One vector is turned by the same rotation once a step. Each row is the vector after some number of steps, and that number follows the row.
The counts run from 0 to 224.
[-18, -17,  12, -20,  26,   4,   3,   0,  10,   7, -50,  20,  48,   9,  65,
  32, -20, -34,  34, -15, -14,  36,   1,  47, -17, -55, -39,  -1,   9,  10,
  43,  34, -14,  -8,  46, -35,  29,  -8,   4, -12,  -6, -23, -17,  39,   6] : 42
[  7,  -3,  53, -36,  13,  30, -10, -16,  19, -26,  39, -14,   1,  18,  32,
  46,  -1,  17, -60, -55,   8, -16,  -8, -20, -39, -34,  -8, -10,  30, -35,
  39,  19,   9,  18,  16,  -7,  41,   5, -21,  18, -24,  13,  40,  29, -19] : 117
[-16,   8,   4, -16,  21, -16, -30,  25,  -5,  13, -22,  39,  26,  -1,  15,
  33, -33,  -6,  38, -13, -34,  41,   0, -36,  -7, -65, -45,  -9,  44,  -2,
  13,  19,   9, -15,  37, -45,  39, -40,  41, -50, -42,  22,  -3,  13,  26] : 142
[-72,   2,  22, -83,  23,  -5,  15,   0,  18,  -2, -16,  24,  35,   8,  54,
  20, -48, -42, -15,  16, -12,   7,  16,  -1, -25,  11,  -4, -24,  -3,   5,
 -29, -13,   7, -16,  52,   2, -24,   1, -50, -11,  40, -17,  10,   1, -13] : 61
[-13,   2,  44, -22,   3,  10, -25,  -1, -44,  23,   2,  20,  59, -19,  35,
  40, -19,   0, -34, -15, -13, -16,  -1,  -6, -19, -28, -39,  51,  29, -57,
  23,  49,  38,   1,  16, -10,  36, -38, -25, -17, -10,  23,   0,  14,  16] : 122
[-23,  32,  80, -31,   1,   2, -41,   8,  13,  22, -19,  21,   3, -31,  21,
 -46,   1,   2, -22,  27, -28, -71,  -8, -12, -21, -13,   6,  23,  21,  21,
 -20, -11,   8,   8,  53, -25, -12, -12,  -1,  44,  66,  31,  26,  13,  12] : 179
[-65,  11,  32,   9,  24, -46, -10,  29,  40,   2, -19,   6,   4,   9,  13,
  33, -10, -19,  31,  38, -32,   0,   6,  19, -12,   2, -40, -20,  38, -14,
  15,  44, -17,  10,  30, -18,  -5, -69, -28,  -9,  -8,  71,  26,   0,  -6] : 63
[-35, -26,  26, -32,  -5, -47,   8,   5, -27,  25,  12,  -4,  46,   1,   9,
  16, -54,  -1, -24,  -8,   7,   9,  -9, -31, -13,  11, -13, -27,  26, -73,
 -20,  37,  15,  15,  22,   2,  20, -12, -26, -73, -39,  28, -20, -10,  22] : 222
[-46,  18,  27, -12,   9, -19, -56,  14,  41, -12, -72,  21, -13,  29, -12,
  59,   5, -16,   6,  -7, -35, -28,  17,  18, -32, -21,   7,   8, -27,  34,
  -7, -15, -28, -33,   7,  18, -22, -16, -15, -23,  31, -54, -14,  30, -30] : 74
[ -8, -23,  47, -34,   5, -17,   2,   5, -38,  39,  37, -11,  42,  -8,  25,
 -12, -21,  -5, -45,  -6,  31,  10,  16, -45, -45,  -8, -14, -13,  23, -62,
   3,  30,  29,  24,  14, -15,  25, -10, -22, -60, -34,  36, -22,   6,  26] : 123
[-45, -18,  45,  -8,  18,  37, -48,  -3,   9, -18,  -7,  27,  12, -10,  40,
  40,   6,  36, -49, -14, -40,   1, -20,   7, -55, -33, -40,  33,   2,  17,
   0, -10,   9, -13,  39,   8,   2, -31,  14,  45,  13, -10,   5,  41, -55] : 2
[-41, -37,  49,   2,   4,  36,  -8,  27,  51,  49,   3,   9,  13,  13, -12,
  -3,  35,   6,  -7, -19, -26,  13, -18,  12, -23,  11, -17, -44, -16,  35,
  -8, -41, -51,  59,  46,  42,  10, -10,  -6,   0,  22,  -8,  19,  -4, -23] : 0
[ -6,   4,  41,  49,  -4, -56,   4,  12,  43,  13, -15,  -6,  11,   7, -24,
  20, -11,  45, -33, -18,  27, -26,  60, -41,   0, -18,  -1, -30,  -6,  -7,
   9,   5, -19,  39,  48,  34,  14,  32,  16, -33,  25,  -3, -20,  42,   9] : 170
[ 15,   0,  49, -51,   2,  -7,   7,  13, -21,  39,   7,  -3,  44,  19,  66,
  13, -22, -26,  -3, -18, -11,   6,   3, -17,  35, -16, -14, -47, -12,   6,
  11, -13,   9,  67,  63, -14,  15,  36,   2, -27,  35, -18,  12,  19,  21] : 40
[-25,  -5,  32,  35,   6,  -2, -11,  -6,  -7,  31, -14, -30,  28,  46,  67,
  43, -29, -35,  11,  -2, -27,  29, -17,  20, -20, -10, -15, -28,  17, -24,
  43,  49, -30,  30,  43,   1,  -7,  -7, -37, -27,   5,  -7, -24,  -4, -25] : 135
[-16,   2,  48, -37,  16,  11, -29,  22,  30,   8, -12,  46,   9, -27,  -9,
  52, -11,  -2, -19,  32, -22,   2,  48, -23, -22, -59, -51, -15,   7,  14,
  22, -51, -11,  14,   6, -10,  42,  22, -15, -15,  48,  34,  11,  11,  -4] : 158
[-67,  -5,  52, -35,   6,  -5,  16,  10,  43,  26, -16, -34,  18,  40,  -5,
  -7,  30, -28,  -3, -17,   2, -46,   1,  36, -22,  49,  21,   1, -51, -12,
   9, -14, -10,  37,  15,  16,   0,  -5, -20,  -7,  25, -39,  36,  33, -20] : 192
[-64, -26,   7,  37,  13,   3,   0,   7,  10,  17, -10, -19,  45,  -8,  -7,
 -45, -22,  34,  -7, -15,   3, -16,  19,   9, -20,   0,   9,  11,  17, -33,
  14,  41, -10,  20,  27, -14,  43, -15,  69, -30, -38, -47, -35,  61,  16] : 10
[ -3,  -4,  -8, -34,  45,  -1,   1, -35, -23,  29,  17,   5,  22,  11,  -3,
 -16, -26,  14, -48,  -1,  22,  30, -10, -13, -30, -48,  -9,  41,   7, -32,
  11,  26,  58, -13,  61, -15,  39,  15,  11, -32,  10,  -8,   9,  59, -42] : 29
[-55, -16,  57, -48,  -4, -30,  -1,   9,  20,  14,  11, -29,   4,  32, -27,
 -16,   3,  -1, -40, -13,  24, -41,  18, -22, -18,  36,  29, -34, -31, -30,
  -6, -10,   3,  47,  19,   5,  -8,  11, -20, -31,  30, -20,  31,  24,   5] : 191
[-36,  19,  27, -41,  28, -28,  11,  24,  60, -16, -11,   1,   1,  34, -27,
  76,  -1, -20,  22,  -4, -32,  -1,  29,  -9, -10, -18, -36, -46,   0,  12,
  42, -23, -35,  27,  12,  -9,  23, -13, -17, -30, -18,   7,  64,  12,  10] : 58
[-22,  22,  54, -25,   2,  -6, -42,  27,  28,   8, -64,  13,  -9,  24,  -9,
  32,   5,  -4,  10, -20, -36, -12,  20, -10,   0, -22,  -6,   3, -36,  57,
  -1, -49, -17,  -8,  34,  13,  -7, -30,  26,  -2,  30, -56,  31,  51, -26] : 173
[-61, -36,  42,  -2,   5, -12, -18,  -2, -31,  27,  12, -22,  42, -11,  21,
 -54, -36,  24, -32,   6,  -2,  -8,   1, -14,   0,  15,  14,  12,  22, -41,
 -42,  13,  23,  17,  49,  20,   9, -26,  56, -25,  -9, -45, -34,  38,   6] : 9
[ 15, -35,  40, -56,   2,   0, -36,  -7,   2,  36,   7,  38,  31,  -3,  11,
   7,  40,   3,  -7,  10,  -6, -21, -35,  28, -22, -52, -15,  13, -30,  56,
 -23,  -3,  21,  25,  52, -20, -12, -33,   5, -13,   4,   5,  35,  35,   7] : 199
[-33,  16,  37,  -2,  13, -30, -41,   4,  28,  -7, -37,   3,   1,  22, -51,
  34,   9,  34, -51, -16,  23,  -4,  26, -16, -43, -30,  -6,  18, -30, -32,
  32,  16,  30, -15, -24,  -3,   9, -35, -31,  -9,   2,  -9,  36,  65, -25] : 189
[-23,   0,  53, -40, -14, -20, -54,   4, -43,  57, -25,   5,   6,   2,  20,
 -29,   2,  17, -30, -31,   8, -46, -25, -25,  -6,  17,  15,  24,  -8, -41,
 -28,  34,  29,  16,  34,   4,  12, -25,  35, -32,  30, -13, -19,  23, -12] : 107
[-18,  17,  -7,  17,  29, -47, -21,   5,   9, -21, -15,  27,  -1,  12, -21,
  52, -15,  63, -10,   2,   0, -12,  55, -40,  -3, -68, -18,   7,  -4,  10,
 -21,  28,   3, -17,  44,   8, -15,  -4,  -2, -60, -12,  22, -18,  46,   3] : 70
[-36,   7,  55,  12,  -4, -38, -23,  22,  37, -28, -20, -36,  37,  19,  26,
 -17, -65,  19, -46, -22,  -2,  11,  25, -23, -35, -22,  -3, -22,   2, -17,
   7,   0,  -1, -12,  40, -10,  -8,   2, -21,  32,  51,  -7, -12,  47, -24] : 175
[  3,  -8,  47,  14,  20,  10, -26,  38,   5,  33, -15, -24,  27,  53,  -5,
  -5,  -1, -23,  -4, -54, -10,  50, -52,  10, -41, -41,   8,   7,  -3,  13,
  21,   3, -10,  -3,  48,   2,  17, -60, -21, -18, -30, -32,  26,  17, -20] : 115
[-18, -15,  50,  33,   1, -30,  10,   7,  75,  21, -24,   0,   7,  48, -38,
 -15,   8,   8, -10,  11,  17, -19,  48, -16, -18, -13,   5, -49, -17,  24,
   1, -30, -55,  47,  19,   2,  -9,  41, -14, -27,  28, -40, -21,  43, -11] : 171
[  3,  -5,  36,  13,  19,  11, -61,   4,  11,  41,   8,   2, -18,  22, -68,
 -25,  46,  27, -20,   7,  -5,  -3,   9, -11, -29, -56,  24,   6,  -1,  -1,
  25, -18,   0,  29,  22, -36,  52,  -8,  34, -69,  -5, -15,   3,  31,  20] : 12
[-39, -22,  56, -14,   3,  32, -55,  -3, -30,  30, -31,  54, -10, -33,  18,
  21,  50,  24, -24,  18, -12, -50,   1,  -1, -22, -37,  -4,  29,  10, -20,
 -14,   9,  -2,   2,  -7, -19,  17, -32,  34, -26,  17, -14, -16,  24,   8] : 7
[-38,  -2,  26, -54,  10, -12, -36, -27, -25,   1, -17,  54,  35,  -9,  40,
  46,   5, -32, -18,   1, -30, -30, -20,   0, -45, -24, -39,  55,  25, -21,
 -10,  52,  21, -21,  -4, -16,  20, -35, -24, -24, -24,  -7,  19,   2, -19] : 220
[-20,  45,   4, -30,  38, -34, -35, -20, -30,   6, -13,  -3, -18,  21,  10,
  18, -41,  -6,  16,  18, -26, -18,   8, -37,   0, -37,  13,  29,  29, -23,
  -8,  62,  14, -23,  61, -34, -26, -27,   7, -44, -17,   6,  23,  25, -18] : 49
[ -3,  10,  16, -26,  23, -37, -35,  22,  11,  -5,  12,  20,   5,   4,   8,
   1, -54,  14,   5,  -5, -18,  27,  10, -52, -16, -53, -29, -11,  61, -27,
   4,  30,  26,  22,  49, -34,  64,  29,  39, -26, -12,  44,  -6,  12,  16] : 143
[ 13,   3,  13, -45,  30, -13, -46, -24, -37,  47, -10,  30,  33,  14, -11,
  14,   9,  -3,  -8,  15,  -9,  24, -36,  -5, -27, -38, -12,  68,  -6, -18,
  11,  15,  52,   2,  52,  -5,  54,  20,  10, -64,   4,  11, -10,  10, -29] : 127
[-32,  -9,  40,   1,   9, -62,  12,   6,  74,   0, -14,  12,   3,  48, -26,
   6,   0,  21, -11,   7,   5, -22,  23, -22,  -7,   5,  -3, -47, -12,  17,
 -25,   9, -34,  54,  29,  21,   1,  50,  11, -35,  13, -35, -16,   4, -11] : 72
[ -6,  31,  45,  -1,   5,  -7,   1,  13, -20,  17, -27,   5,  55,   5,  26,
  43, -51, -22, -20,   2, -28,  11,  36, -46,   0, -13, -22,  24,  -5,  17,
  10, -22,  -2,   1,  65,  59,   4,   8, -36, -29,  29,  -3, -31,  25,   2] : 154
[ -6,  20,  46, -23,  13, -16,  -3, -10,  29,   6, -24,  69,  -1, -38, -19,
   4,  12,  40, -42, -29,   0, -60,  26, -29, -35, -13, -11,  24,   2,   7,
 -46,   4,   3,  10,  22,  32,  30,  11,  20,   1,  26,  20,   7,  36,  -8] : 86
[  9,   8,  46, -23,  -2, -16, -26,   1,  10,  33,  37, -28, -14,  33, -15,
 -18,  33,  20, -47, -42,   0, -51, -30, -17, -11,  -5,  39,  30,   1,  -4,
   3, -22,  26,  42,  58,   4,  51,  49,  29, -23,   7, -13,  18,  41,   1] : 112
[  6,   4,  21, -37,  29,  -6, -16, -22, -27,  71, -23,  17,  23,   8, -13,
 -22,  -4,   7, -11,  13,  -3,   5, -37,   4,  -8, -30, -33,  52,   5, -21,
  11,  24,  52,  21,  62, -18,  62,   1,  45,  -7,  17,  12,  21,  27, -37] : 28
